128 stands for zero in the data rows.
Here are some points, one per row:
[ 68 147 186 105 142 129 126 115 115 109 101 155 133 126 136 157 125 146
 129 111  84 144 154  95 136 105 157 145 135 171 126 145 108 126  82 121
 129 107 148 138 156 131 130 129 104 103 188 137 118 149  95 144 136 136
 140 120 136 125 164 153 108 127 158 117]
[142 163 113 128 145 115 118 134 140 121 179 166 150 131  88 117 159 135
 119 160 129 127 123 118 142 126 120 124 122 116  99 119 129 146 162  85
 128 141 136 115  95 125  98 123 109 104 117 122 142 142 111 115 142  80
 100 134  88 159 126 129  93 155  94  98]
[139 126 136 199 175 100 112 169  90 138 152 119 122 109 152 163 115  86
  85 122 163 137 112 114 106 181  92 155 142 136  86 166 151 144 168 113
 170 145  93 101 116 101 160 142 153 158 157 156 169 141  91 102 111 179
 129 122  84 174  90 167 130 149 171  91]
[145 113 115 135 153 106 181 146 113  92 149 118 113  83 129 130 133 111
 119 120 106 105 174 146 115 140 105 100 110 133 148 148 116 127 133 142
  79 111 134 133 146 148 101 152 104 148 134  99 146 120 156 162 133 144
 145 189 148 132 129 131 145  85  80 111]
[154 131 121 140 139 110 138 133 138 130 149 133  98 146 145 135 109  96
 128 162 124 100 129 107 120 155 124 125 150 143 177  59 122 167 141 125
 149 147 143 108 114 128 141 129 154 140 146  85 131 121 135 134 131  96
 144 159 150 106 133 148 125 106 107 126]
[ 91 143  72  81 139  96 126 131 109 141 137 143 105 136 135 161 117 129
 108 147 172 156 144 114 167  89  94 123 169 125 115 165 140 113  63 132
 146 153 110 172 109 109 142 147 139  79  80 114 137 143 147 109 156 134
 126 133 106 114  99 111  96  67 147 110]
[119 108 141 134  96 137 146 118 112 114 117 124 117 176 170 137 142 140
  99 115 127 139 155 111 124 138 194 136 135  92 113 131  97 168 112 142
  82 136 133  97 116 126 132 123  99 133 128 131 147 143 140 142 167 157
 145 100 166 128 141 100  92 130 145 152]
[177 104 115  81 153 118 102 113 113 173 147 112 183 139 102 136 100 157
 105 110 157 120  88 103 113 101 108 136 129 121 106 135 168 176 141 124
 143 165 107  83 107  84 136 175 172 143 146 146 147 146 104 118 102 161
 167 143 163 146 108 171 172 131 159  99]
[129 130 118 138 136 110 156 135 154 109 120  94 141 133 119 143 113 138
 108 126 128 135 116 155  98 146 156 120 112 104 189  89 118 131 123 120
 151 104 164 132 110 133  98  89  84 126 157 111 131 133 124 135  94 146
 124 155 119  97  84 133 117 107 112 111]
[155 139 158 111 141 165 156 163 163  86 152 141 100 125 148 149 115 104
 108 129 127 156 171 137 115 114 141 115 132 129 148 141 111  98 104 114
  75  81 172 121 123 108 151 137 141 155 139 125 101  91 179 125  85 114
 118 131 134 125 111 124 157 138 104 131]
[124 125 109 163  72 120  98 132 129 122 142 154 136 117 132  86 118 128
 140 124 112  95 136 127 132 119 124 115  84 144 133 148 148  91 131 128
 110 161 108 107 127 103 115  91 149 117 168 129 125 118 136  91 124 141
 122 132 151 141 182 118 122 111 107 105]
[ 92 140 124 153 150 156  81  79 147 140 132 114 154  73 154 111 179 130
 142 117  86 142 115 129 109 113 145 142 119  97 131 134 156 110 141 145
 103 130 187 155 166 131 116 152 146 115 106 141 142  71 113 144 126 159
  72 124 108  74 159 105 155 107 127 149]
[138 160 157 112 126 117 129 143 129 120 139 139  88 113 119 113 173 119
 118 146 156 141 104 143 146 148 120 157 124 135 130 102 121 163  94 135
 103  90 115 117 125 171 151  85 141 139 137 144  69 107 127 166 104 121
 128 177 133 130 133 145 165  92 117 145]
[132 129 144  84 134 148 167 127 148 124 151 157 131  90 150 106 101 104
 113 130 135  69  97 165 131 166 112 111  97 106 137 140 145 142 124 105
 148 151 155 147 113 143 114 111 129 121 106 142 118 124 122 136 120 136
 123 139 130  99 149 155 119 110  82 163]
[135 149 148  99  88 128  96 126  99 108 149 135 149 113 155  94  95 132
 134 169 128  87 144 159 135 168 112 136 154 128  98 125  82 122  87 150
 146 108 111 155 124 165  99 137 132 125 102 135 166 121 136 130 152 138
 139 110 120 126 144 163 113 178 157 138]
[147 100 115 148 125 136 147 130 174 144 123 129 112 103 116 119 147 162
 135 129  87 138 163 142 129 117 109 156 133 139 150 135 128 135 166 115
 163 132 122 145 156 163 128  98 159 141 112 166 129 117 150 115 149 122
 118  82 200 105 126 129 135 129 136  89]
[138 152 100 117 127 146 112  97 111 161  98 101  60 139  76 185 103 116
 104  90 128 145 103 104 164 123 132 149 144 106 121 124 152  72 126 165
 146 121 107 141 137 119 136 153  71 114  98 140 153 149 122 104 133 130
 138 129 145 148 118 111 114  99 100 123]
[104  90 136 153 124 153 141 134 115 132 118 159 125 122 107 118 135  99
 133 144 163 129 128 110 115 119 141 107 133 117 166 112 150 106 155 113
 114 125 101 145 116 119  85 135 120 100 106 104 150 117  94 155  89 112
 113 164 119 147 160 149 132 202 136 129]
[129 122 132 130  73 148 162 132 145 102 137 132 150 160  90 148 157  99
 145 130 135 115 143 114 107 121 142  93 164  76 119 140 147 156 150  97
 144 100 118 102 197 147 105 135 156 131 128 119 117 157 108 153  75 109
  96 133  86 146 147 125 123 120 138 149]
[109 124 114 100 104  93 134 166 127 131 173 147 162 118 179 128 118 154
 128 154 147 130 104 184 154 117 114 147 146 174 177 108 125 133 113 164
 148 128 112  91 106 133  84 146 146  85 128 149 147 152 121 108 174  94
 126 129 112 174  98 153  84 151 141 198]
[134  91 110 109 119 105 136 123 133 166 140  74 114 121  92  98 124 136
 127 161 125  87 109 160 152 146 110 116 103 169 137 116 126 107 111 147
 146 147 170 132 132  93 142 120 162 135 131 141 112 138  92 129 169 104
 110  92 101 132 149  98 148 147 136 108]
[145  76 124 167 130 139 116 123 115 107 113 184 171 136 122 131 136  81
 162 129 149 140 155 135 147 123 141 104 131  93  98  75 129  92 122  79
 131 105 132 104 141 137 136 152 155 131  93 127  83 152 117 182 113 125
 108 117 106 145 127 146 114 133  93 128]
[155  73 108 132 151 115  86 171 102 128 116 111 160 140 136 118  87 183
 105 104 140 139 104  80 157 141 105 156 150  89 108 169 145 157 157 149
 141 145 112 112  87 121 156 153 147 178 176 170 144 171 108  92 132 143
 147 155  96  68 106 122 159 147 136 113]
[ 90 112 103 140  71 135 107  86 180 135 112 121 137 106 131  84 169 131
 161 101 100 107 122 113 121 180 129 131  82 167 122 129 171 132 130  96
 117 139 131 122  99 114 151 146 115 159 118 136 137  93 116 123 143  67
 124 107 132 138  84 126 128 129 167 107]
[115 155 142 134 151 119 160 111 133 125  95 122 121 134 144 120 102 143
 173 113 119 160 112 104 138 126 115 148 135 135 132 100 106 126 109  86
  99 131 117 108 146 102 114 136 122 127 106 170 151 117 119 118 144 160
 138 141 132 128 160  96  91 163 144 172]
[128 118 118 105 121 112 105 129 125 168 106 161 131 133  72 111 143 118
 181 169  98 126 111 158 133 137 145 120 127 151 116 162 111  95 159 150
 116 140 107 102 114 120 130 106 112 132 154 140 158 125 141 115 122 109
 129 124 131 122 101 111 135 115 133 125]
[ 90 141 134 144 128 123 114 130 155 140 103 110 132 148 151 121 128 127
 181 125 126 124 105 140  78  95 116  70 113 125 108 125 110 131  92 163
 138 151 140 116  99 192 127 161 107 162 121 114 141 163 123 125 144 102
  88 100 125 153 184 128 194 119 110 114]
[112 144 190 120 131 106 125 108 128 147 113 139 129 156 166 135 118 180
 140 140 130 133 148 134 141 147 135 117 111 155 123 128 106 135 160 154
 138 135 116 168 137 113  97 123 149 117 105 145  77 137 129 119 131 134
 159 135 103 167 119 121 116 129 126 114]
[142 144 117 167 105 182 127 111 152 137 122 118 144  90 113 127 149 107
 121 102 119 147 119 121 129 119 155 111  90 105 151 141 104 171 138 139
 106 120 109 153 158 109 151 124 122 105 158 133  91 128 159 131 158 133
 125  71 146 124 126 113 155 164 129 108]
[116 144 139 149 129 154  96 101  97 135 115  89 110 153 159 110  98 160
 122 119 149 128 135 112 160  89 143 123 127 138 136 146  66 122 143  76
 116  82 140 129 142 134 116  92 122 125 129 120 118 113 130 129 120 103
 137 115 152 156 104 119 129 121 140 169]
[162  97 154 107 123 116 132 138 117 126 134 135  83 118 108 139 112 144
 133 105 156 152 134 161  61 150 106 151 108 156 126 102 129 152 123 108
 110 148 138 159 139 168 140 106 104 127 150  70 103 107 142 113 128 140
 102 142 118 111 134 133 119 128 140 127]
[126 156 135 118 155 151 132 105 118 145  91  79 139 173 100 136 156  92
 118  87 116 144 183 118 138 115 111 184 159 100 112 144 146  95 123 152
 164 113 106 135  87 102 136 139 101  99 116  68 105 124 165 130 117 146
 179 106 155  95 143  86 121 118 125 152]
[144 125 136  93 147 132 140 166 113  91 115 129 130 137 143 157 165 123
 117 148 124  94  81 104  92  96 120  91 130 137 121 108 134 105 113 137
 137 125 146 124 172 138 143  63 107 170 126 119 115  85 161 141 119 137
 148 116 111 110  98 126 126 124 121 119]
[127 180  89 155 146 130 149 128 113 105 112 106 125 155 116 130 113 141
 111 111 107 165 131 135 148  84 182 138 150 141  93 144 157 107 153 179
 118 137 112 183 137 120 192 144 118 107  86 108 132 137 139 117 107 140
 148 130 147 104 118 110 118 121 131 161]
Along one direction, these points spread out more than along any other. Take the direction at right angles to it along which they spread out most. Go by this last direction. Where along it does each point below lie, from 0 to 99? The average is 50, and the first point in the table lies past the average. One standard deviation of the points above along it is 16.
[116 144 139 149 129 154  96 101  97 135 115  89 110 153 159 110  98 160
 122 119 149 128 135 112 160  89 143 123 127 138 136 146  66 122 143  76
 116  82 140 129 142 134 116  92 122 125 129 120 118 113 130 129 120 103
 137 115 152 156 104 119 129 121 140 169] 62
[126 156 135 118 155 151 132 105 118 145  91  79 139 173 100 136 156  92
 118  87 116 144 183 118 138 115 111 184 159 100 112 144 146  95 123 152
 164 113 106 135  87 102 136 139 101  99 116  68 105 124 165 130 117 146
 179 106 155  95 143  86 121 118 125 152] 94
[109 124 114 100 104  93 134 166 127 131 173 147 162 118 179 128 118 154
 128 154 147 130 104 184 154 117 114 147 146 174 177 108 125 133 113 164
 148 128 112  91 106 133  84 146 146  85 128 149 147 152 121 108 174  94
 126 129 112 174  98 153  84 151 141 198] 30
[135 149 148  99  88 128  96 126  99 108 149 135 149 113 155  94  95 132
 134 169 128  87 144 159 135 168 112 136 154 128  98 125  82 122  87 150
 146 108 111 155 124 165  99 137 132 125 102 135 166 121 136 130 152 138
 139 110 120 126 144 163 113 178 157 138] 38
[139 126 136 199 175 100 112 169  90 138 152 119 122 109 152 163 115  86
  85 122 163 137 112 114 106 181  92 155 142 136  86 166 151 144 168 113
 170 145  93 101 116 101 160 142 153 158 157 156 169 141  91 102 111 179
 129 122  84 174  90 167 130 149 171  91] 37
[147 100 115 148 125 136 147 130 174 144 123 129 112 103 116 119 147 162
 135 129  87 138 163 142 129 117 109 156 133 139 150 135 128 135 166 115
 163 132 122 145 156 163 128  98 159 141 112 166 129 117 150 115 149 122
 118  82 200 105 126 129 135 129 136  89] 50
[124 125 109 163  72 120  98 132 129 122 142 154 136 117 132  86 118 128
 140 124 112  95 136 127 132 119 124 115  84 144 133 148 148  91 131 128
 110 161 108 107 127 103 115  91 149 117 168 129 125 118 136  91 124 141
 122 132 151 141 182 118 122 111 107 105] 40
[155  73 108 132 151 115  86 171 102 128 116 111 160 140 136 118  87 183
 105 104 140 139 104  80 157 141 105 156 150  89 108 169 145 157 157 149
 141 145 112 112  87 121 156 153 147 178 176 170 144 171 108  92 132 143
 147 155  96  68 106 122 159 147 136 113] 50
[ 90 141 134 144 128 123 114 130 155 140 103 110 132 148 151 121 128 127
 181 125 126 124 105 140  78  95 116  70 113 125 108 125 110 131  92 163
 138 151 140 116  99 192 127 161 107 162 121 114 141 163 123 125 144 102
  88 100 125 153 184 128 194 119 110 114] 42
[ 68 147 186 105 142 129 126 115 115 109 101 155 133 126 136 157 125 146
 129 111  84 144 154  95 136 105 157 145 135 171 126 145 108 126  82 121
 129 107 148 138 156 131 130 129 104 103 188 137 118 149  95 144 136 136
 140 120 136 125 164 153 108 127 158 117] 63
[115 155 142 134 151 119 160 111 133 125  95 122 121 134 144 120 102 143
 173 113 119 160 112 104 138 126 115 148 135 135 132 100 106 126 109  86
  99 131 117 108 146 102 114 136 122 127 106 170 151 117 119 118 144 160
 138 141 132 128 160  96  91 163 144 172] 59
[145  76 124 167 130 139 116 123 115 107 113 184 171 136 122 131 136  81
 162 129 149 140 155 135 147 123 141 104 131  93  98  75 129  92 122  79
 131 105 132 104 141 137 136 152 155 131  93 127  83 152 117 182 113 125
 108 117 106 145 127 146 114 133  93 128] 39
